Each path below is one point turned by a fixed rotation once a step. After each direction that follows a path, write how fast that rotation turns it, in deg/step (0 if it stays still).
Each turn is a multiple of 5 degrees from 10 to 175, or 0.
Path 1:
[.18,-.37,-.20,-.23,.39,.23,.09,-.14]
[-.21,-.26,.23,.10,.32,.54,.13,-.07]
[.14,-.01,.28,.49,.18,.19,-.31,-.16]
[.60,-.18,-.06,.12,.35,-.05,-.02,-.23]
[.23,-.15,.05,-.12,.34,.31,.51,-.04]
[-.01,.09,.35,.34,.04,.42,.27,-.09]
[.42,.06,.25,.44,.02,-.11,-.05,-.28]
[.45,-.05,-.09,-.13,.17,-.15,.31,-.33]
[-.01,.15,.04,-.11,.05,.31,.57,-.22]
[.02,.27,.24,.41,-.24,.27,.12,-.38]
[.30,.01,-.02,.15,-.15,-.20,.02,-.62]
[.07,-.03,-.19,-.31,.10,.00,.32,-.54]
[-.29,.16,-.09,-.02,-.04,.49,.21,-.35]
[-.05,.01,-.09,.32,-.22,.17,-.29,-.51]
[.12,-.29,-.16,-.08,.08,-.15,-.21,-.58]
[-.18,-.10,-.17,-.32,.41,.25,.13,-.34]
[-.28,.07,-.05,.20,.13,.57,-.20,-.21]
[.14,-.32,-.02,.34,.01,.14,-.41,-.32]
[.20,-.40,-.05,-.20,.48,-.01,-.08,-.31]
Directions:
[.18,.05,.19,-.29,-.16,.17,-.15,.01]
0
[-.21,.33,.16,.11,.08,.17,-.06,.04]
100
Path 2:
[-.28,-.13,-.21,-.58,-.12,.02,.22,.27]
[.09,-.06,-.61,.08,-.19,.36,.17,.05]
[-.20,-.52,-.21,-.38,-.21,.06,-.05,.27]
[.06,-.28,-.45,.26,-.32,.05,.38,.07]
[-.31,-.48,-.15,.07,-.36,.01,-.32,.23]
[-.30,-.12,-.18,.13,-.45,-.21,.50,.11]
[-.43,-.04,-.30,.16,-.39,.15,-.36,.19]
[-.44,.12,-.17,-.29,-.30,-.19,.37,.18]
[-.20,.18,-.54,.08,-.25,.33,-.14,.12]
[-.31,-.17,-.25,-.51,-.14,.03,.19,.26]
[.13,-.08,-.63,.08,-.24,.32,.19,.06]
[-.24,-.57,-.20,-.41,-.17,.06,-.10,.23]
[.06,-.27,-.42,.18,-.34,.03,.45,.05]
[-.31,-.49,-.16,.01,-.38,.00,-.32,.24]
[-.27,-.05,-.15,.13,-.44,-.19,.50,.09]
[-.37,-.02,-.34,.18,-.40,.13,-.35,.19]
[-.42,.10,-.24,-.28,-.30,-.19,.40,.21]
[-.16,.14,-.60,.02,-.24,.32,-.16,.10]
[-.28,-.12,-.29,-.59,-.12,.05,.19,.27]
Directions:
[-.17,.41,-.07,-.16,.04,.06,-.05,.02]
40
[-.15,-.17,.17,-.26,.04,-.04,-.27,.12]
160
[.16,.03,-.20,-.13,-.13,-.30,-.14,-.16]
0
Path 3:
[.10,.10,.06,-.57,-.32,.02,.20,.22]
[-.22,.53,.08,-.15,.35,.02,-.04,-.19]
[-.22,.12,.02,.20,-.15,-.61,.02,.18]
[-.31,-.34,.41,-.13,.19,.01,.38,.07]
[-.08,.02,-.15,.60,.30,.22,.13,-.02]
[.09,-.47,-.36,.07,-.12,-.11,.03,.30]
[-.04,-.13,.06,-.19,-.08,.68,-.21,.08]
[.35,.33,-.15,.16,.06,.02,-.46,.18]
[.01,-.25,.17,-.39,-.18,-.34,-.38,-.14]
[.02,.22,.53,.09,-.11,.16,.00,-.35]
[.37,.11,-.07,.19,.22,-.47,.27,-.21]
[-.25,-.26,-.22,-.18,-.29,-.09,.35,-.38]
[.08,.42,-.04,.06,-.15,.32,.45,.19]
[-.11,.11,-.47,-.27,.31,-.24,.00,.28]
[-.64,.00,.08,-.03,-.23,.06,-.26,.20]
[.14,.09,.42,.17,.35,.00,-.07,.45]
[-.10,-.39,-.06,.16,.43,-.22,-.28,-.24]
[.04,-.31,.15,.36,-.51,.13,-.05,-.07]
[.63,-.14,-.04,-.13,.18,.27,.14,-.05]
Directions:
[.28,-.07,.01,-.10,.02,-.23,.11,.28]
140
[-.15,-.19,.13,-.11,-.37,.00,.05,.07]
125
[-.13,.20,.20,-.16,.05,-.14,-.28,.11]
55
Path 4:
[.41,-.35,.03,.00,-.16,.26,.46,.18]
[-.26,-.44,-.06,.01,-.05,.40,.38,.07]
[-.01,-.16,-.31,.08,.02,.21,.26,.57]
[.13,-.41,.14,-.09,.23,-.05,.42,.39]
[-.44,-.48,-.03,-.08,.15,.00,.16,.27]
[-.08,-.19,-.19,-.01,.14,-.24,-.09,.66]
[.03,-.57,.24,-.17,.06,-.43,.05,.28]
[-.46,-.44,.01,-.10,-.15,-.21,-.25,.23]
[.14,-.21,-.09,-.10,-.23,-.32,-.39,.46]
[.11,-.51,.23,-.18,-.38,-.24,-.19,.00]
[-.28,-.35,-.07,-.05,-.55,.11,-.31,.07]
[.44,-.21,-.15,-.04,-.53,.02,-.20,.24]
[.20,-.46,.18,-.12,-.45,.23,.12,-.16]
[-.13,-.27,-.22,.09,-.44,.48,.08,.13]
[.43,-.21,-.19,.06,-.27,.30,.24,.35]
[.03,-.48,.12,-.07,-.08,.33,.45,.02]
[-.20,-.27,-.29,.06,.04,.30,.26,.44]
[.27,-.28,-.07,.01,.17,.01,.36,.52]
[-.26,-.57,.15,-.12,.18,-.04,.37,.26]
Directions:
[.11,.02,.03,-.04,-.34,-.02,-.27,-.17]
25
[.11,-.25,-.21,-.15,.19,.13,-.19,-.06]
0
Path 5:
[-.24,-.42,.23,-.25,.10,.30,-.03,.38]
[.23,-.04,-.62,-.37,-.06,.11,-.09,-.14]
[-.13,-.62,.29,-.16,-.03,.19,-.02,-.16]
[.12,-.06,-.48,-.35,.12,.29,-.09,.36]
[.05,-.52,-.06,-.24,-.20,-.01,-.08,-.47]
[-.09,-.20,.03,-.40,.13,.41,.04,.47]
[.23,-.33,-.48,-.25,-.09,-.01,-.25,-.30]
[-.27,-.40,.30,-.39,-.13,.31,.09,.10]
[.30,-.10,-.50,-.26,.20,.21,-.13,.09]
[-.24,-.50,.15,-.25,-.30,.01,-.11,-.25]
[.14,-.08,-.22,-.35,.30,.43,.14,.25]
[.00,-.53,-.26,-.14,-.20,-.08,-.37,-.27]
[-.14,-.15,.16,-.52,-.07,.40,.28,.23]
[.30,-.40,-.44,-.08,.21,.11,-.30,-.09]
[-.31,-.33,.16,-.46,-.41,.09,-.02,-.01]
[.36,-.25,-.25,-.25,.36,.34,.04,.02]
[-.24,-.47,-.12,-.22,-.35,-.09,-.41,-.01]
[.14,-.05,-.04,-.50,.11,.44,.36,.01]
[.07,-.56,-.27,-.01,.07,.06,-.50,-.05]
Directions:
[-.05,.09,-.25,-.06,-.27,-.20,-.19,-.09]
145
[.07,.18,.21,-.19,.12,.02,-.30,-.10]
0
[.30,.05,-.21,.03,.17,.01,.08,-.25]
155
Path 6:
[.16,.14,.22,-.11,-.40,.28,.50,-.23]
[-.03,.05,-.36,-.27,.03,.58,-.05,-.24]
[-.09,.03,-.22,-.43,.26,.03,.33,.42]
[-.51,.14,.02,-.40,-.32,-.20,-.11,.03]
[-.12,.15,-.32,.07,.16,-.16,-.61,.21]
[-.13,-.01,.19,.31,.17,-.50,.05,.29]
[.05,-.25,.31,.40,-.33,-.12,-.26,-.28]
[.55,.06,.00,.42,.12,.24,-.07,-.01]
[.05,-.12,.39,.12,.03,.28,.50,-.10]
[.21,-.15,-.01,-.43,-.17,.38,.00,-.26]
[.15,.43,-.21,-.35,.24,.26,.15,.15]
[-.57,.01,-.04,-.36,.20,-.11,.13,-.03]
[.01,-.10,-.34,-.29,-.19,-.39,-.35,.04]
[-.17,.39,-.16,.48,-.02,-.35,-.08,.26]
[-.27,-.48,.06,.46,-.05,-.17,-.07,-.11]
[.55,-.23,.07,.30,-.33,.00,-.09,.12]
[.12,.23,.32,.42,-.03,.49,.23,-.01]
[.11,-.38,.17,-.28,.24,.47,.07,-.16]
[.37,.23,.05,-.56,-.03,.07,.20,.09]
Directions:
[-.12,.11,-.11,.22,.34,.17,-.01,.02]
120
[-.15,.15,.09,-.30,.17,-.12,-.20,.09]
45
[.32,.09,-.10,-.02,.10,-.11,.09,.28]
135
Path 7:
[.21,-.29,.29,-.32,.10,.15,.10,.21]
[-.16,-.07,-.14,-.11,-.03,.49,.01,.26]
[-.04,.27,-.09,-.46,.00,.09,-.29,.15]
[-.38,.24,.05,-.10,-.28,.04,.18,.22]
[.05,.20,-.19,-.33,-.01,-.32,.36,.11]
[-.15,.00,.25,-.16,.15,.01,.50,-.09]
[-.03,-.05,-.25,-.05,.40,.17,.28,.11]
[-.20,.07,.23,-.20,.44,-.01,-.22,.08]
[-.36,.06,-.06,.20,.15,-.08,-.14,.40]
[.06,-.04,.13,-.24,-.02,-.41,-.14,.35]
[-.03,-.29,.18,-.01,-.20,.01,.32,.39]
[.31,-.19,-.10,-.37,.06,.18,.15,.27]
[-.15,.02,.27,-.30,-.02,.47,.02,.08]
[-.21,.23,-.34,-.24,-.03,.26,-.10,.27]
[-.23,.38,.14,-.35,-.11,-.20,.00,.03]
[-.29,.14,-.21,-.04,-.05,-.16,.45,.18]
[.17,-.02,.12,-.29,.34,-.21,.37,-.05]
[-.28,-.17,.12,.09,.36,.28,.31,.11]
[.05,.02,-.15,-.18,.50,.03,-.19,.26]
Directions:
[.23,.06,.14,-.28,.11,-.17,-.16,-.11]
155
Path 8:
[.44,-.15,-.13,-.33,-.06,.27,.13,-.28]
[.29,.39,.30,.29,-.03,.08,.35,.02]
[.07,.20,.35,-.12,.32,.11,-.47,-.17]
[-.04,.18,-.11,-.46,-.18,.38,.10,-.32]
[.06,.14,.38,-.06,.08,.14,.52,.14]
[.22,.12,.29,-.13,.11,.23,-.39,.34]
[-.20,.42,-.01,-.37,-.41,.10,-.09,-.09]
[-.10,-.06,.46,-.37,.07,-.19,.33,.11]
[.43,-.11,.06,-.29,-.10,.14,-.15,.41]
[.05,.49,.07,.00,-.45,-.24,-.10,.12]
[-.08,-.11,.39,-.38,.06,-.48,-.09,-.17]
[.52,-.25,-.15,-.35,-.20,.07,.10,-.02]
[.37,.37,.21,.23,-.24,-.27,.17,.02]
[.20,.04,.34,-.12,.18,-.23,-.41,-.35]
[.21,.01,-.17,-.33,-.18,.17,.10,-.50]
[.29,.21,.35,.13,.11,.03,.52,-.11]
[.31,.19,.29,.01,.23,.21,-.43,-.07]
[-.09,.35,-.04,-.27,-.22,.28,-.01,-.41]
[-.09,.01,.45,-.20,.18,.09,.45,-.07]
Directions:
[.05,.10,.03,.14,.21,.29,.04,-.27]
25
[.00,.18,-.28,-.07,.30,-.13,.05,.09]
0
[-.04,.25,.05,.17,-.04,-.06,-.36,.03]
100
Path 9:
[.30,.61,-.06,.33,.12,-.01,-.25,-.10]
[-.26,-.07,.69,.15,-.10,-.01,-.21,-.14]
[-.07,.07,-.13,-.70,-.17,.01,-.30,-.08]
[-.06,.14,-.40,.33,-.30,.28,-.34,.25]
[.42,.14,.20,.33,.04,-.30,-.32,-.35]
[-.37,.32,.53,-.22,.12,-.11,-.21,.17]
[-.11,-.34,-.13,-.33,-.24,.40,-.40,-.16]
[.25,.56,-.35,.12,-.31,.01,-.16,-.03]
[-.02,-.07,.46,.47,-.05,-.31,-.31,-.03]
[-.05,.14,.20,-.61,.28,-.11,-.34,-.14]
[-.34,.07,-.25,.02,-.28,.55,-.29,.19]
[.43,.14,-.11,.23,-.39,-.18,-.20,-.37]
[-.21,.33,.35,.08,.07,-.41,-.22,.30]
[-.12,-.30,.14,-.36,.18,.25,-.54,-.11]
[.03,.56,-.25,-.09,-.24,.44,-.10,-.13]
[.02,-.07,.23,.46,-.53,-.20,-.18,-.10]
[.13,.19,.13,-.32,.23,-.50,-.44,.06]
[-.37,.03,.05,.03,.14,.53,-.39,.23]
[.26,.19,-.06,.01,-.35,.27,-.13,-.56]
Directions:
[.04,-.04,-.24,-.03,-.39,-.12,.07,.06]
90
[.11,.08,-.27,.18,.04,.32,-.04,-.06]
100
[.09,-.40,.06,.07,-.05,.04,-.12,-.19]
155
[.24,-.14,.05,-.04,.07,.09,.32,.20]
0
Path 10:
[.17,.26,-.27,.12,-.34,-.30,-.26,-.10]
[-.53,.23,-.12,.07,.04,-.22,.34,.00]
[.26,.46,-.37,-.15,.15,.12,-.02,.18]
[-.39,.28,.37,-.08,-.06,.26,.09,.25]
[.38,.12,.15,-.13,.24,-.25,-.25,.30]
[-.38,.00,.16,.21,-.20,-.14,-.39,.06]
[.20,.23,-.10,.05,-.10,-.58,.05,-.15]
[-.50,.21,-.42,.11,.00,.01,-.04,.07]
[.22,.59,.02,-.14,-.10,.09,.18,-.02]
[-.30,.04,.09,-.23,.24,.14,-.02,.51]
[.31,.30,.38,.03,.00,.03,-.42,.05]
[-.31,-.13,.21,.00,-.14,-.40,-.07,.27]
[.11,.28,-.24,.27,.06,-.35,-.24,-.28]
[-.38,.20,-.20,.00,-.38,-.11,.18,.08]
[.17,.51,-.10,-.05,.39,-.01,.18,.06]
[-.20,.24,.14,-.20,-.18,.35,-.16,.42]
[.16,.19,.51,.00,.27,-.28,-.10,.10]
[-.22,-.14,-.06,.01,-.20,-.24,-.49,.33]
[-.02,.31,.08,.24,-.09,-.45,.00,-.36]
Directions:
[.10,.03,.27,-.15,.13,.25,-.05,.21]
60
[-.39,-.18,-.03,-.03,-.10,.08,.01,.18]
175
Path 11:
[.17,-.09,-.57,-.03,.21,.20,.19,-.08]
[.43,.43,-.25,.28,-.05,.17,-.10,-.21]
[-.09,.49,.17,.41,.18,.05,.09,.24]
[-.19,-.09,-.31,.10,.45,.13,.32,.36]
[.36,-.02,-.55,.06,.12,.24,.15,-.21]
[.31,.53,.02,.37,.01,.14,-.10,-.18]
[-.26,.31,.04,.38,.32,.00,.14,.36]
[.03,-.22,-.48,.02,.30,.24,.28,.22]
[.49,.16,-.33,.12,.02,.21,.14,-.34]
[.01,.60,.18,.44,.12,.00,-.03,-.08]
[-.29,.05,-.16,.25,.32,.04,.14,.46]
[.25,-.21,-.51,.01,.14,.28,.28,.10]
[.40,.36,-.11,.19,.08,.18,.08,-.36]
[-.22,.52,.10,.41,.26,.00,-.06,.11]
[-.18,-.06,-.39,.17,.25,.16,.15,.48]
[.48,-.09,-.41,.01,.05,.31,.30,-.09]
[.23,.46,.09,.32,.17,.08,.06,-.36]
[-.35,.34,-.12,.34,.35,-.07,-.10,.27]
[.11,-.12,-.46,.10,.13,.24,.15,.40]
Directions:
[-.04,.22,-.06,.12,-.06,-.11,-.36,-.15]
95
[-.02,.27,-.15,-.02,.14,.34,.03,.06]
0
Path 12:
[-.21,.45,.48,-.18,.18,-.26,-.27,.19]
[-.22,-.48,-.22,-.41,.01,-.34,-.28,-.11]
[-.01,-.08,-.01,.50,-.40,-.47,.17,.18]
[-.08,.54,.24,-.02,.16,-.35,-.07,-.48]
[.17,-.12,-.34,-.53,.25,-.43,.21,.06]
[.37,.07,-.22,.42,-.12,-.29,-.33,.47]
[-.12,.36,-.37,.22,.02,-.01,-.29,-.62]
[.27,-.07,-.30,.01,.39,-.05,.62,-.07]
[.68,.30,-.01,.05,.00,.18,-.16,.26]
[-.23,.25,-.51,-.14,.02,.37,-.34,-.08]
[-.03,-.43,-.20,.45,.38,.26,.29,.07]
[.56,.17,.35,.11,-.23,.40,.06,-.20]
[-.34,.36,-.13,-.43,-.05,.47,.17,.13]
[-.04,-.51,.10,.10,.40,.30,-.19,.35]
[.05,-.31,.23,.11,-.59,.31,-.20,-.32]
[-.57,.24,.27,-.06,-.03,.13,.47,.02]
[.11,-.26,.55,-.29,.38,-.11,-.14,.20]
[-.13,-.29,.00,-.28,-.64,-.11,-.28,.12]
[-.69,.08,.12,.38,-.06,-.27,.10,.05]
Directions:
[.02,.04,.13,.15,-.02,-.03,.32,-.30]
90
[.05,.05,.18,.30,.19,-.05,.02,.26]
135
Path 13:
[-.06,.04,-.28,-.39,-.22,-.33,-.34,-.31]
[-.22,.07,-.10,.11,-.04,.60,.31,-.23]
[-.23,.12,.21,.08,-.16,-.32,-.47,-.36]
[-.02,-.13,.02,-.03,.20,.67,-.17,.18]
[-.33,-.27,-.29,-.08,.01,-.40,-.33,-.12]
[-.28,.28,-.18,.08,.32,.42,.26,.14]
[-.30,-.12,.22,.39,.05,-.45,-.25,-.05]
[.08,.13,.04,-.06,.31,.38,-.14,.50]
[-.11,-.43,-.24,.07,.05,-.50,.03,-.01]
[-.03,.53,-.13,-.02,.24,.14,.36,.39]
[.07,-.30,.35,.34,.02,-.42,.11,-.12]
[.34,.26,.04,-.19,.03,.12,-.10,.55]
[.22,-.54,-.05,-.03,-.06,-.31,.30,-.17]
[.10,.59,-.13,-.14,-.16,-.01,.26,.19]
[.22,-.32,.45,.17,-.03,-.05,.23,-.36]
[.33,.33,-.02,-.22,-.30,.10,-.37,.26]
[.12,-.52,-.08,-.23,-.07,.08,.27,-.40]
[-.06,.62,-.22,-.06,-.39,.03,-.10,-.08]
[-.04,-.27,.44,.08,.05,.30,.08,-.52]
Directions:
[.17,-.09,.29,.06,.03,.08,-.30,.11]
90
[.07,-.07,-.01,-.04,.15,-.32,-.13,-.28]
175
[.05,.21,.06,-.30,.28,.13,.03,-.01]
170
[-.33,-.02,-.09,.05,.09,.17,-.25,-.12]
20
Path 14:
[-.04,.17,-.61,.03,.19,.29,-.12,-.10]
[.21,.05,.49,.05,-.07,.23,-.49,-.07]
[.32,-.12,.08,.03,.20,-.12,.51,-.28]
[-.34,-.02,.04,-.30,-.26,.24,.27,.42]
[-.23,-.25,-.03,.03,.55,-.31,-.25,.11]
[-.14,.08,-.23,.54,-.45,-.03,-.08,-.19]
[.55,.32,-.11,-.33,.00,-.14,-.21,.19]
[-.25,.09,.29,-.34,-.10,-.02,.10,-.53]
[-.03,-.27,-.34,-.03,.26,.53,.17,.05]
[-.09,-.04,.57,.30,.04,.05,-.17,.31]
[.19,-.20,-.18,.19,-.07,-.52,.37,-.04]
[-.32,.41,-.21,-.29,-.31,-.02,-.04,.32]
[-.02,-.15,-.06,-.17,.38,-.10,-.53,-.31]
[.08,.19,-.01,.34,-.21,.42,.13,-.41]
[.53,-.09,.19,-.27,.03,.14,.04,.34]
[-.42,-.03,.38,-.10,.14,-.26,.37,-.12]
[-.18,-.36,-.57,.11,-.04,.10,-.04,.27]
[-.02,.41,.19,.31,.07,-.19,-.45,.17]
[.37,-.09,-.16,-.03,-.32,-.29,.04,-.46]
Directions:
[.05,.09,.03,-.32,-.15,-.19,.24,.03]
90
[.18,.13,.04,-.16,.02,.25,-.08,-.29]
60
[.07,.12,-.18,-.05,-.12,.26,.00,.31]
135
Path 15:
[-.27,-.07,-.02,.21,-.41,.10,-.05,.42]
[-.34,-.06,-.15,.11,.35,-.33,-.19,.23]
[.17,.03,.34,.49,.19,-.25,.09,-.12]
[.12,.11,-.01,.40,.01,.51,-.10,.07]
[.06,-.35,-.02,-.22,.37,.24,-.38,-.07]
[.25,-.04,.55,-.23,-.11,-.06,-.17,.04]
[.14,.16,-.10,.08,-.39,.02,-.28,.45]
[-.23,-.41,-.20,.14,.05,-.28,-.15,.26]
[-.31,.22,.46,.28,.17,-.19,.11,.07]
[.20,.28,-.12,.45,.27,.13,-.13,.04]
[.16,-.50,.01,.23,.18,.32,-.15,-.17]
[-.09,-.01,.51,-.34,.05,.30,-.22,.06]
[.43,.13,-.04,-.19,-.16,-.15,-.43,.24]
[.00,-.42,.01,.17,-.36,-.21,.00,.30]
[-.56,.11,.17,.14,.09,-.09,-.06,.36]
[.11,.21,-.02,.38,.43,-.33,-.14,-.01]
[.21,-.22,.13,.50,.05,.32,.09,-.11]
[-.09,-.08,.10,-.15,.18,.54,-.34,.09]
[.39,-.15,.26,-.32,.12,-.18,-.38,.02]
Directions:
[-.16,.02,-.08,-.01,-.19,-.31,.04,.25]
55
[-.20,-.29,-.21,.06,-.07,.23,.02,.06]
110
[-.14,.34,-.06,-.04,-.02,.23,-.11,.15]
130
Path 16:
[-.20,.45,-.06,.31,-.42,-.20,-.19,.00]
[.22,.56,-.11,-.02,.12,.14,-.01,.45]
[-.38,.40,-.23,-.13,-.42,-.12,.23,.07]
[.42,.23,-.13,-.21,-.22,.01,.36,.39]
[-.01,.27,.15,.10,-.49,-.29,.33,-.19]
[.50,.29,.04,.21,-.28,-.08,-.08,.31]
[-.18,.61,.04,.25,-.17,-.23,-.04,-.13]
[.10,.35,-.33,.04,-.18,.14,-.16,.52]
[-.25,.53,-.09,-.13,-.11,-.06,.41,.03]
[.22,.01,-.22,-.11,-.49,.01,.22,.38]
[.21,.43,.23,.01,-.12,-.29,.42,-.14]
[.27,.16,-.02,.25,-.53,-.15,-.17,.21]
[.09,.70,.09,.20,.11,-.13,.02,.05]
[-.18,.30,-.27,.08,-.41,.02,-.17,.36]
[.04,.54,-.10,-.23,.04,.05,.36,.24]
[-.07,.06,-.18,-.07,-.68,-.10,.28,.13]
[.51,.34,.19,-.06,-.09,-.11,.35,.09]
[.01,.24,.04,.32,-.60,-.29,-.05,.00]
[.33,.54,-.01,.19,.06,.01,-.10,.28]
Directions:
[.06,.12,.10,.30,.07,-.06,-.32,-.06]
60
[-.32,.08,.08,.04,-.08,-.14,.09,-.29]
170
[-.04,-.31,-.15,.01,.28,-.13,-.05,-.13]
0
